In the rows, 128 means zero.
A state moves one step at a time under one of 6 hidden systems, and each row is a state written as 26 numbers. Each run below is a few steps of one system.
kile, run 1, 8 rows:
[[ 73 145 101 121 116 113 155  95 132 128 131 161  95 144 161 154 125 154
  138 110 131  94  86 197 107 184]
 [112 159 118 101 147 126 157 121 133 113  65 163 115 135 120 162  90 129
  124 124 157 159 146 147 112 220]
 [137 168 173 116 186 193 142 173 125 126  68 129 155  94 121 133 120 148
  136 149 144 151 155 107 114 164]
 [133 145 164 151 155 227 118 139 112 188 162 100 130  82 100 128 137 155
  143 143 116 122 141 139 128 125]
 [ 72 113 101 140  89 178 122 116 123 178 191  85 118 130 102  97 119 134
  127 113  93 163 150 159 146 138]
 [ 30 131 134 109  88 115 162 121 166 116 160 141 143 161 116  94 124 108
  143 103 121 169 153 116 149 126]
 [123 142 166 119 121  96 171 115 176 110 141 186 158 132  72 132 147  82
  147 138 176 149 165 108 151 109]
 [209 125 120 141 137 114 134 150 131 123 118 128 174 109  73  97 175  98
  112 172 163 146 164 127 153 101]]
rurir, run 2:
[[169 138 130 109 115  89 152 106 118 124  96 161 124 118  85 138 103  83
   82 136 211 116 126  92 156 140]
 [194 145 120 152 171 133 124 152  83 125  73  73 143 109 141  84 146 140
  109 149 145 145 166  89 137 152]
 [120 156 151 180 164 161 139 116 112 160 169  98 124 105 163  99 188 175
  173 135 108  90 129 153 123 127]
 [101 120 105 147 106 124 140  87 161 151 189 156 109 143  92 151 142 125
  167 122 104 154 151 208 126 156]
 [ 77 109  94  82 102 101 129 162 164  74  92 151 148 171 138 132 104 118
  125 116  99 186 133 145 112 147]
 [111 142 160  81 129 117 147 167 143  88  82 174 161 121 147 134 125 124
  104 138 171  81  73  98 122  92]
 [202 136 135 131 129 153 133 131 104 161 121 131 143  85  65 123 131 103
   81 163 196 104 127 117 155 118]
 [138 138 103 160 138 170 126 134  81 165 130  47 129 114 130  64 141 146
  112 134 119 158 169 115 149 158]]
kile, run 3, 8 rows:
[[162  88  76 118 104  45 105 128 137  81 106 150 120 161 155 154 130 117
  114 126 112 115  90 156 110 108]
 [156 124 112  97 135  82 121 149 120  79  62 160 128 137 174 157 117 137
  101 134 147  82  68 129 100 127]
 [180 140 131 120 157 131 112 124  89 130  74 136  95 106 159 175 100 149
   99 133 157  72  77 123 102 154]
 [154 131 120 131 158 167  91 125  75 150  86  85  83 112 166 157  78 161
  109 115 112 118 113 108 104 172]
 [ 86 130 155 122 149 181  94 127 111 144 120  99  89 129 173 161  74 161
  147  93  75 137 119  93  98 146]
 [ 85 116 167 108 123 175  99 120 152 148 151 146  99 131 112 193  62 123
  154  98  87 157 133 106 109 127]
 [109 100 150  84 102 171 100 153 157 132 133 145 139 127  72 162  66  93
  113 120 113 182 143  96 129 102]
 [112 110 161  91  96 162 116 163 138 133 141 129 161 113  86 112  98  95
   91 131 146 134 120  68 154  58]]
galu, run 4:
[[105  92 102 104 110 162  73 157 103 131 117  80 106 134 167 139  74 148
   98 105  71 136  95 113 110 116]
 [ 82 130 179 112 117 142 118  93 125 146 154 147  88 124 145 175  77 124
  132  94 131  83  85  73 123 101]
 [181 113 152 125 138 114 100  96 132 129 110 146  92 129  93 196  71  92
  131 114 134 164 161  80 122 140]
 [169 110 150 119 162 171  76 183 112 114  86  89 143 115 146 138 100 139
  122 132  88 155 136  72 109  95]
 [122 110 175 137 117 178  96 127 127 169 193 112 126 103 114 138 120 127
  134 122 109  95 105  92 137  48]
 [130  82 107 122  76 113  92  92 134 147 171 119  96 148  84 154  75  84
  111 102 108 167 144 104 146 108]
 [109 105 128  92 117 106  97 152 116  90  81 106 122 152 171 127  72 117
  102 100 108 148 116  47 122 107]
 [156 132 193 135 147 110 115 109 120 126 135 139 115 111 146 152 119 116
  136 120 148  73 104  45 131  63]]
Zofa, run 5:
[[136 126 146 179 154 138  96  93  97 155 163  70  86 123 178 127 135 159
  164 104  80 113 140  96 121 116]
 [118  94 128 149 124 107  86  99 142 126 175 127  89 154 162 176 121 139
  175  98  54 130 119 138 100 101]
 [128  82 114  96 108  92  87 149 157  84 120 161 125 156 153 181 104 122
  132 115  81 125  85 141  93  86]
 [165 106 128  87 120 117 104 168 128  99  85 159 144 118 135 162 107 121
   86 142 147  81  61 119 111  80]
 [188 129 133 116 133 155 106 134  80 151  93 112 113  92 118 145  90 123
   68 140 172  83  91  89 135 122]
 [132 138 145 142 145 175 106 109  70 172 122  67  89 105 148 123  82 142
  105 108 132 116 131  63 135 144]
 [ 85 128 175 147 140 162 104 101 119 155 169  93  91 129 160 143 101 145
  168  92  81 131 142  72 121 113]
 [113  94 162 128 125 130  87 126 169 117 168 144 118 146 129 178 108 119
  177 104  62 157 140 107 105  78]]
rukog, run 6:
[[ 98  84 105 116  70  83 104  86 141 129 176 138  89 161 128 160  91  99
  119  91 104 122 101 121 133  97]
 [141 110 133  89 120  71 112 136 135  74  71 154 122 153 144 161  78  98
  106 112 141 140 116  66 118 115]
 [197 143 179 128 172 131 117 147 113 115  88 144 139  95 140 155 134 131
  123 149 161  76 100  81 115  91]
 [214 119 113 167 144 160  95 109  83 180 146  95 100  90 108 148 134 141
  114 147 131  97 119 151 127 129]
 [118  97  77 131 113 161  80 134  90 150 131  66  94 136 164 127  93 159
  108 106  68 141 113 145 113 150]
 [ 55 116 152 105 116 131 107 117 145 116 145 141  96 151 179 169  84 142
  151  85  81 114  93 107 101 112]
 [145 120 168 104 133 109 117 105 164 115 121 194 108 134  95 213  82  92
  145 117 140 136 127 103 111 120]
 [199 119 142  99 146 166 101 178 124 122  75 136 154  98  83 156  98 110
   91 157 151 144 129 107 122 116]]
rukog, run 7 (8 x 26):
[[ 94 118 104 100 112 121 111 152  94 104  81  80 119 147 182  95  82 136
   83 102 116 137 111  66 130 134]
 [115 151 198 146 161 112 131  95 131 124 143 145 102 123 175 156 130 139
  172 106 127  77 111  67 116  94]
 [220 111 124 157 152 106  98  96 133 137 128 145 102 123  86 193 122 107
  152 138 119 157 168 141 116 144]
 [158  99  98 108 137 172  84 205 121 112  87 102 160 119 139 127 121 153
  104 149  85 151 111 156 101 114]
 [ 80 117 143 117  95 160 120 124 129 155 183 139 117 115 143 140 125 144
  119 120 119  57  55 149 124  75]
 [124 115 105 116  87  91 127  66 119 144 138 144  76 145  99 167  66  89
   97 100 155 138 129 110 145 158]
 [138 137 152  98 161 133 117 166 113  91  44 112 136 130 156 132  85 129
  109 121 132 157 142  50 116 146]
 [159 148 200 156 177 174 116 131 125 154 150 131 131  87 133 149 153 148
  166 142 124  83 120 101 116  83]]
gebuf, run 8, 8 rows:
[[117 101 115 106 119 107 117 184 171  78 124 158 173 148 148 128 167 139
  143 145  90 122  95 174 103  76]
 [130 114 130 106  83 114 137 108 141 145 166 179 130 115  83 152 121  95
   95 135 177  74  75 144 146  81]
 [165 124  79 115 105 111 129 118  80 138  86  96 114 124 110 103  93 106
   56 130 178 131 125 102 155 162]
 [108 169 142 143 166 135 157 146  91 120  90  84 140 118 191  64 159 163
  127 129 143 102 128  87 132 146]
 [121 168 176 174 169 140 155  73 137 160 166 143 100 113 127 150 152 144
  195 120 130 118 161 134 123 157]
 [158 109  91 139 140 122 104 125 149 119 120 138 115 147 111 174 120 132
  159 129  78 192 166 190  98 177]
 [ 95 106 114  86 113 137 118 194 166  88 112 161 172 142 141 134 140 142
  125 141  95 126  83 180 100  93]
 [106 126 148  90  86 143 145 120 143 148 155 177 134 112  74 147 102  92
   88 133 182  87  84 124 150  94]]
rurir, run 9, 8 rows:
[[ 86 164 172 141 168 136 157 121 155 114 117 136 133 142 140 127 137 141
  192 114 110 180 193 107 118 170]
 [116 135 181 123 152 128 141 155 191  98 139 182 170 131 109 148 163 121
  189 141 110 150 151 135 112  92]
 [136  98 129 105  98 140 117 177 171 114 149 151 187 125  72 115 150  98
  117 155 124 151 130 142 140  58]
 [101 106 105 107  74 124 129 155 117 130 149  98 162 132 115  59 134 104
   74 133 146 122 110  99 168  69]
 [115 140 114 143  99  76 159  81  96 138 145 104 114 134 139  73 140 107
   94 116 181  93 124  81 173 120]
 [176 146 105 175 147  52 151  74 105 117 111 112 104 141 147 106 163 122
  140 127 156 128 165 113 141 167]
 [174 136 103 168 172  88 129 131 128 100 107 124 130 136 173 126 190 163
  171 144  98 125 141 180  98 154]
 [128 119  96 131 128 137 126 149 150 121 139 161 140 128 139 149 169 162
  147 149 101 101  88 235  96 131]]
Zofa, run 10 (8 x 26):
[[ 79 174 181 118 151 205 158 123 128 166 137 154 121  94 122 151 115 156
  144 128 152  91 106 141 119 157]
 [ 96 136 148 112 122 192 129 115 147 166 144 149 112 117  65 172  76 115
  138 119 126 182 164 140 128 172]
 [ 53 126 142  88 112 182 133 181 157 119 122 122 170 136 108  99 105 124
  127 122 104 192 155 114 132 123]
 [101 130 170 116 109 154 151 154 166 135 171 151 182 114  76  98 158 102
  132 147 150 130 135 116 156  62]
 [175 111 112 138 103 108 132 124 138 137 147 124 153 126  50 101 142  76
  108 148 157 176 181 115 167 107]
 [139 126  93 149 122  95 139 147 107 110 117  71 161 141 143  39 169 124
  109 138 131 158 167 102 158 121]
 [138 142 127 181 135  73 155  89 120 131 170 113 129 132 155  77 206 134
  159 135 140  90 137 132 149 104]
 [172 120  86 170 133  48 132  70 130 117 135 135  94 154 137 145 158 122
  161 124 120 139 156 166 121 166]]
galu, run 11 (8 x 26):
[[171 146 170 178 164 137 127  85 129 163 174 144 104  99 122 164 165 143
  178 138 129  78 127 143 118 111]
 [158  91  78 139 119 142  90 129 139 140 143 119 115 139  98 164 116 132
  142 130  71 186 155 197 107 156]
 [ 50 120 127  79 112 172 116 181 140 110 109 131 143 138 167 130  96 156
  114 115  93 124  78 143 102 119]
 [ 98 151 177 101 114 139 159  98 146 147 144 191 116 112  89 169  97 102
  119 124 187  90 102 109 142 124]
 [190 132 117 123 142 130 127 129 111 132  77 119 128 119  77 136  94  98
   99 140 163 186 183 100 142 177]
 [121 142 153 140 162 185 117 177  98 135 110  61 155 106 163  72 143 162
  127 136 107 135 142  82 131 111]
 [ 92 128 162 163 108 137 139  83 144 168 223 124 119 124 110 112 158 120
  168 115 117 112 143 120 152  84]
 [118  91  84 119  88  67 119 114 160  96 135 138 127 175 108 133 114  91
  134 110  99 197 166 134 134 135]]
gebuf, run 12:
[[ 83 129 104  91 106 154 125 126 113 140 114 148  98 128 152 165  81 149
   96 113 134  86  58 171 107 164]
 [ 76 154 148  79 129 158 144 132 118 126  74 148 111 124 137 154  58 131
   98 108 160 124 106  94 119 177]
 [127 163 189 107 176 186 133 155 123 127  74 130 136 104 124 148  86 134
  131 128 145 152 154  63 118 153]
 [145 137 182 138 172 214 106 160 131 156 133 107 147  95  98 139 122 140
  158 140 100 165 171 106 117 119]
 [106 102 131 136 111 192  97 150 146 162 184  99 141 123  93 124 124 131
  148 127  68 178 160 146 131  99]
 [ 67  89 111 110  70 121 117 141 158 122 176 117 145 159 109 101 118 102
  124 108  89 173 141 121 147  82]
 [109 101 134 111  85  64 131 122 151  94 144 138 146 156 117 102 126  77
  113 113 140 142 135  65 158  64]
 [197 113 135 149 127  60 119 112 114 110 125 114 133 129 130 108 151  93
  114 134 157 108 137  60 153  72]]

Name the system that made each run.
run 13:
[[175 130 164 172 166 184 101 123 121 173 172 113 122  90 114 154 156 153
  169 146  99 106 134 147 114  99]
 [108  87  97 128  93 166  91 128 144 160 180 114 112 137  93 151 104 128
  137 116  66 175 138 180 121 129]]
 -> galu
run 14, 2 rows:
[[119 164 142 164 175 125 145 126  91 123 108  80 122 124 203  80 169 177
  153 124 121 101 134 104 124 147]
 [116 152 158 169 159 127 141  71 144 151 169 152  88 128 142 170 148 150
  199 115 106 116 145 160 107 159]]
 -> gebuf
run 15, 2 rows:
[[ 81  99  96 102  87 160 106 120 140 147 150 125 102 147  96 159  67 119
  115 104  90 182 138 158 122 161]
 [ 60 131 156  78 122 127 126 146 136  94  87 140 121 148 167 146  64 125
  117  93 120 142 111  61 116 132]]
 -> rurir
run 16:
[[ 88  95 116  75  74 116 119 165 153 100 133 156 155 145 123 126 108 107
   89 125 130 111  73 125 132  67]
 [167 126 150 102 113 102 137 129 123 118 104 156 144 114  93 132 110  85
   80 139 197  97 108  70 154  88]]
 -> Zofa
run 17, 2 rows:
[[ 89 112 163 116  86 150 113 110 128 158 183 120 117 123 103 129  89  97
  111 106 133 115 114  62 157  64]
 [142 101 123 119  99  85 107  98 122 121 128 113 104 151 106 135  76  78
  105 102 134 167 156  48 153 111]]
 -> galu
run 18 (2 x 26):
[[158 106 123 122 149 167  78 160 128 128 118 135 118 116 152 188 117 164
  139 136  74 108  83 178  80 117]
 [ 78 111 124  91  94 185 104 139 127 156 148 140 110 120 127 167  76 142
  100 114 112  97  63 156 112 118]]
 -> gebuf
run 19 (2 x 26):
[[203 129 112 154 132 129 123 118  82 157 118  80 130 104  94  91 133 107
   84 148 170 133 158  91 165 128]
 [125 138 115 176 139 123 126 102  82 150 144  50 105 130 169  65 148 149
  132 112 110 131 159  90 150 141]]
 -> Zofa
run 20 (2 x 26):
[[ 64 137  91 127  76 129 169  96 127 162 171 123 122 138  94  84 131 115
  103 119 159 137 137 166 164 164]
 [ 81 162 132 128 124  89 188 114 140 106 112 135 148 150 121  73 147 107
  133 122 168 166 179  99 158 166]]
 -> kile
run 21:
[[115 150 199 100 143 173 147 145 158 134 119 164 155 106  74 148 102 100
  135 136 162 153 157  78 138 116]
 [173 118 150 140 125 181 112 143 120 168 158 103 154  92  58 108 131 103
  109 151 144 151 163  99 159  86]]
 -> kile
run 22, 2 rows:
[[ 78 139 135  94 108 207 139 137 135 168 144 158 125 105  88 157  88 136
  106 129 143 116  94 175 124 153]
 [ 69 144 142  93  99 183 146 116 124 163 133 130 116 117  82 131  63 107
   94 111 160 155 140 100 150 162]]
 -> rukog
run 23 (2 x 26):
[[153 152 145 150 139 123 138  94  71 154 118  86 103 107 143  96 119 123
   98 122 178  90 131  53 159 130]
 [173 149 138 193 168 112 131  71 101 155 142  94  90 119 140 126 152 140
  170 123 124 132 178 113 132 164]]
 -> rurir
run 24, 2 rows:
[[163 155 121 170 186 110 136 125 110 110  87  98 124 132 173 110 169 163
  169 136 109 148 172 137 107 181]
 [119 140 139 151 159 145 136 138 157 125 151 157 138 123 150 149 183 168
  187 143  92 108 114 207  94 130]]
 -> rurir
run 25 (2 x 26):
[[202 126 133 145 180 111  93 125 119 107  84 137 102 123 165 191 125 153
  154 134 103 113 117 137  84 145]
 [169 118 141 137 160 188  85 150 126 152 136 130 120  99 136 181 128 166
  148 144  85 100  94 174  86 116]]
 -> galu
run 26, 2 rows:
[[128 136 115 134 118 176 138 155  94 162 128  71 157 105  95  54 137 125
   86 145 152 151 158 106 168 130]
 [ 77 152 139 160 127 137 164 113 124 148 169  85 143 132 132  51 172 133
  152 121 127 152 179 109 162 133]]
 -> gebuf
run 27:
[[100 142 172 131 157 129 146 169 173  90 129 145 180 134 148 104 183 140
  183 139 102 142 149 123 117  89]
 [157 120 118 148 106 100 148 113 165 135 181 169 156 124  71 125 187 102
  144 157 147 120 135 188 143  95]]
 -> rukog
run 28, 2 rows:
[[145  97  86 141  75 114 120  82 131 169 196 140 106 128  71 145 127 102
  108 130 137 117 115 184 149 115]
 [109 110  53 105  86  79 134 140 106  99  90  99 130 159 156  82 117 122
   75 120 136 142 113 134 142 154]]
 -> gebuf
